First come named turns, each shown by rows before and after it. For each pair of rows after them, which turns, in which order, take the first row to the second? The first pair is done for you.
pida:
[ 10 -10  -7  -2   1   2   6   5  -5  -8  -1  -6   1  11   8   2  -2   4
  -5  -6  -4   1  -2   2   0  -9   0  -2 -12  14  -3  -6  -8  -2  -3  -2
   6 -12  -8   1  10 -17  11   3]  ->  [ 10  -8  -9  -2  -5  -3   3   3  -1  -7   0  -9   2   5   9   5   1   3
  -3  -9  -9   0   2   3  -1  -8  -4  -2 -13  11  -6 -10  -2  -5  -3  -5
   9 -13 -10  -2  12 -13   9   3]
[  8  -5  -1   3   4  16   9  -8   5   0  -9  -5  -7 -18  -1 -10   4   4
  -3  12   3 -20  -6  -4  -3  -4 -20  -1   0  -9  -6  13 -12   7   3  16
  -6  12   9   8  10  -2  -7  16]  ->  [ 10  -4  -3   2   3  13  10  -7   5   0 -11  -7  -8 -20   0  -9   5   5
  -4  11   3 -22  -3  -7  -2  -3 -21   0   0  -8  -7  13 -10   7   2  13
  -4  13   7   9  11  -3  -8  16]
[ -2 -11   2  -9  -4   8  -5   9  -2  10 -10   9   9  21  -6   7   6  17
  -6  -4  16   2  -5  -2   1   7  -2  -6   2  -2   6  -6  11   0  -6  -5
   5   1   8  12   4  14  -9  -4]  ->  [ -1 -11   2  -8  -6   8  -4   9  -3  10 -11   7   8  21  -7  10   5  17
  -7  -3  16   2  -2  -4   3   7  -2  -5   0  -2   6  -7  12   0  -7  -7
   6   0   7  11   3  13 -10  -4]
[ -4  -4   3  -4  -4   0  -6   3   2  13   2   6   4   0  -2  -7  -5  -4
   2  -4   2  15  -4  -7 -10   2   8  -1  -9   1  -3   7  -9   1   2   8
  -9   4  -6   5  -8   4   6   2]  ->  [  0  -6   3  -4  -1  -2  -2   6   0  12   1   4   3   4  -2  -4  -5  -1
  -2  -2   3  13  -2 -10  -8   1   9   1 -10   5  -3   7 -11   4  -2   6
 -10   3  -6   9 -10  -1   5   2]
nofak:
[  3   1  -2  -1  -1  -7   6  -1   1  -1  -4  -9  -3  -1   2   7   1   3
  -8   4  -1  -3   8  -5   4   0  -6   1  -4   4  -1  -2  -1   8  -5 -10
  -1   5  -5   4  -2  -4  -3  -2]  ->  [  0   1  -3   0  -5  -9   2  -4   4   1  -5 -10  -2  -6   3   6   2   3
  -6   3  -3  -4   9  -5   2   2  -8   0  -4   0   0  -2   3   7  -2  -9
   0   7  -5   2  -3   2  -4  -1]
[ -9  -1   1   3 -11  -2  -4   0  10   5   0 -12  -7  -9   0   6   3  -2
  -1   6   0 -13   4  -8   1   8 -16  -3  -6  -7   5  -8   7  -1   3  -9
  11  -4  -3  -8  -1  11   6   0]  ->  [-15  -1   4   4  -3   5   0  -3   9   6  -2  -7  -7  -7  -1  -3  -2   0
  -2  13   7 -15  -6 -12   4   8 -12  -3  -1  -8  10   1   1   1   7  -3
   3   3   3  -4  -8  14   6  -1]
[-8 -1  0  0  2  2  7 -2 -5 10 -2 -2 -7  0  3 -1  6  6 -2  3  4 -4 -3 -4
  3 -4  8  0  0 -1 -3 -1 -9  6  6  1 -7  5 12  8 -2  4  0  1]  ->  [-3 -3  0 -2  2 -2  8  3 -9  8 -2 -5 -9  4  2  3  7  6 -4  0  2 -2  2 -3
  3 -7  9  0 -5  3 -6 -5 -9  7  4 -2 -4  0  9  8  2 -3  0  0]
[ 2  3 -1  3  0 -2  1  0  0  0 -2 -4 -1 -4  2  3  4  3 -4 -1 -7 -3  3 -8
  1  0  3  1  0 -6 -3  0  7  3 -2 -7  4  4 -2 -2 -3  1 -1  3]  ->  [-1  3  0  3  0  0  1 -2 -1  1 -2 -2 -1 -5  2  0  2  4 -5  2 -5 -4  2 -8
  1  2  3  1  3 -7 -2  3  6  3  0 -5  2  7 -1  0 -4  3  0  4]
gavip:
[ -7 -12   0  -2   5   8   1  -1   3  11   2   3  -2   6  -2  -4  -5  -1
   1   2   5   7  -1   0  -6   7   9  -2   4   4   0   9  -3  -2   6   0
  -2   1   6   0  -3   4   4   3]  ->  [ -9 -10   0  -2   4   8   0  -3   5  11   2   3  -1   1  -2  -4  -3  -1
   2   1   6   6  -1  -2  -5   9   7  -2   4   0   2   9   0  -3   8  -1
  -1   2   5   0  -3   7   3   4]
[  6 -11   1  -2   9 -13   2   7  -6   7 -11 -15  -8  -4   1   1  -2   0
  -8  -1  -3   0  -1   2   9   4   1   7  -5   8  -3  -8  -2  -1   0   0
   5  -4 -12   3  -6 -13   4   2]  ->  [  4  -7   0  -2   0 -13  -7   6   1  11  -7 -15  -6 -12   3  -1   0  -3
   1  -8  -7   3   0   9   2   7  -3   2  -3   2  -3 -12   5  -6   5   0
   8  -8 -13  -5   0  -5   4   3]
[  2   5  -7   2   2  -6   8   5 -10  -1  -9  -2  -6   3   1   4   3   6
 -14   3   5  -2   7  -3  12   1   6  -4 -13  -1  -2   7  -9  16 -13  -2
   0  -2  -5   4  -3  -9  -2  -3]  ->  [  1   8  -7   2 -12  -5 -10   5  -4   4  -1   0  -1  -3   2  -1   7  -2
   2 -14  -4   5   8  14  -3   1   3  -9 -13  -5  -5   0   0   4  -8   0
   9 -13  -5 -11  10   2   2  -2]

Each pair is two turns apart.
[  1   0  -5   3   1  -6   3  -6   0   4  -3 -11   4  -6   5   3  -5   4
  -8   4  -2  -6   7 -18   6   5  -7   3  -2  -6   2  -1   6   5  -5  -6
   2   9  -4   4  -3   3  -9   0]  ->  [  3  -2  -4   4   6  -4   7  -4  -3   4  -5  -9   4  -1   3   3  -7   4
 -10   7   2  -6   4 -19   8   3  -3   2  -2  -4   4   1   2   8  -6  -4
  -1  10  -2   9  -5  -1  -8  -1]
nofak, nofak
[ -2  -1  16  -2   4   4  -2   9  -8   6  -6  17   4  18  -9 -18  -1  -3
  13  -4  13  11  -9  13  -5 -13  15  -5  -5   8  10  -1  -6  -4   5  23
   0  -6   5   1  -1  -3   4 -14]  ->  [  5   1   9  -2 -14  -9 -13   8  -2   6  -3   7   5   7  -8  -5   7  -5
  17 -16  -1  12   7  17 -11 -12   5  -5 -12   6   4 -15   7  -9   3  12
  12 -17  -6  -9  10   0   3 -13]
nofak, nofak
[ -2 -13   2  10   8  -5   9  13  -3  -4 -24  -2 -10  14   0   6 -11  14
   2  10   4  11   5  -1  -2   0   7  -3  -4  22  11  10  -9  10 -11  -7
  -2  -2   5  11 -12   5   8  -6]  ->  [  2  -8  -3  11  -9 -14  -5  12   7  -4 -20 -10  -8   2   3  15  -3  11
  11  -4  -9  11  19   5  -8   2  -2  -5  -8  16   5  -1   4   3 -11 -14
  11 -11  -5   0  -1  13   6  -4]
nofak, pida
[ -6   4  11   0  -2  11  -6   1  -4   2   7   9   4  10  -5  -5   2  -6
   8  -4  -1   4 -11  12  -8  -4   0  -3   4  -5  -4   3  -4  -3   9   7
  -2  -3   3  -7   0   6   2  -2]  ->  [  4  -3   9  -3   0   4   1   8 -11  -3   5   5   0  18  -8   5   4  -4
   0  -4  -2   3  -2  10  -4  -9   3  -2  -4   6  -8  -2  -8   1   1   2
   2  -9  -1  -2   5 -10   2  -2]
pida, nofak
[-10  15   1  -6   9   3  35   8 -15   2  -6 -12  -2  12   2   8 -10   9
 -23  13  29  -5  -1 -11  22  -6  11   9  -4   0   4   4   2   0 -18   0
  -8  16   3   5 -13  -3   0 -10]  ->  [ -8   8   7  -9  -7  12  10  18 -13   7   9   4   6  23  -5  -5  -3 -10
   5 -19  19  18  -9  30  -4 -16  17  -6  -6  10  -4  -6   9 -16 -10  10
   3 -10   8 -16  12  -1  12 -10]
gavip, pida
[  4  -9   1  -4 -16  -6   9   6  -8  -5 -16  -8   2 -11  24   9   3   9
   1  -6  -4  -2  18 -10   0   9  -3  13  -2  -2  11 -10  -5   9  -3  -4
  -1 -10   2  -3  -2  -6   7   6]  ->  [ -5  -4   2  -3 -20   1   2   2  -1   0 -12  -3   7 -18  28  -4   2   6
   9  -8  -3   0   8  -6  -5  14  -4  10   6 -11  13  -4  -2   4   6   2
  -4  -6   6  -9  -4  11   7   6]
nofak, pida
[  0 -12  -2  -1   4  11  -1   0  -9  -1  -4   5 -15   7   2   3  -9  10
  -6  12   2  -1   5 -14   9   0   8  11  -6   1   3   2 -12   8   0  -8
  -6   2  11   9   2 -13  -2  -9]  ->  [  5 -11  -4  -1 -13   5 -17   2  -3   2   4   2 -12   1   2   9  -2   3
   7  -6 -11   6  14   1  -1  -2   2   7 -11   0  -3 -11   0   0   1 -11
   7 -11   4  -4  16 -10   1  -9]
pida, gavip
[  7  -5   7   2   8  -4  11   3  -4  -2  -1 -16  -2  12   5   5   2  -3
  -6   3  -6  -2   5  -2  -1  -8   1   5  -4   4   2  -2  -2   2  -7  -8
   8  -1  -2  -3  -3 -14   6  -2]  ->  [  3  -1   5   4   9  -6  12  -2   0  -1  -3 -18  -2   5   8   7   2   1
  -8   7  -6  -9   5  -9   1  -3  -2   7  -3  -2   3   0   0   2  -6 -10
   6   4  -4  -3  -8  -7   3  -2]
gavip, gavip
[  0  -7   5  -5   5   5  -1   9  -4   3   8  13   1  13   0 -12  -5  -3
  10  -2   3   4  -6  13  -7 -10  11   1   7  15   6  -2  -4  -6  -4   7
   2  -6  -1   1   2   2   7  -4]  ->  [  8  -7   0  -5  -4  -7  -2  10  -3   1   7   3  -1   9   2   3   1  -2
   6  -7  -5   2  12  10  -6 -11   5   4  -2  14   1 -13   2  -6 -11  -5
  11 -11 -11  -1   8  -4   4  -3]
pida, nofak
[  1  -7   8  -2   3   2   6  -3  -8   1  -1   9  -2   8  -2  -3  -8   3
  -1   4  -6   6   2   6   4  -7  -3  -4   1   4   0   6 -11   7  -7  -6
   5  -4   6   3   1  -5   4  -3]  ->  [-1 -4  6 -2  4  1  9 -7 -6  1 -3  5 -3  3  0 -3 -9  6 -3 11 -4  0  4 -2
  9 -3 -4 -3  3 -1  3  9 -9  8 -6 -8  2  2  5  5 -5 -1  1 -1]
gavip, gavip
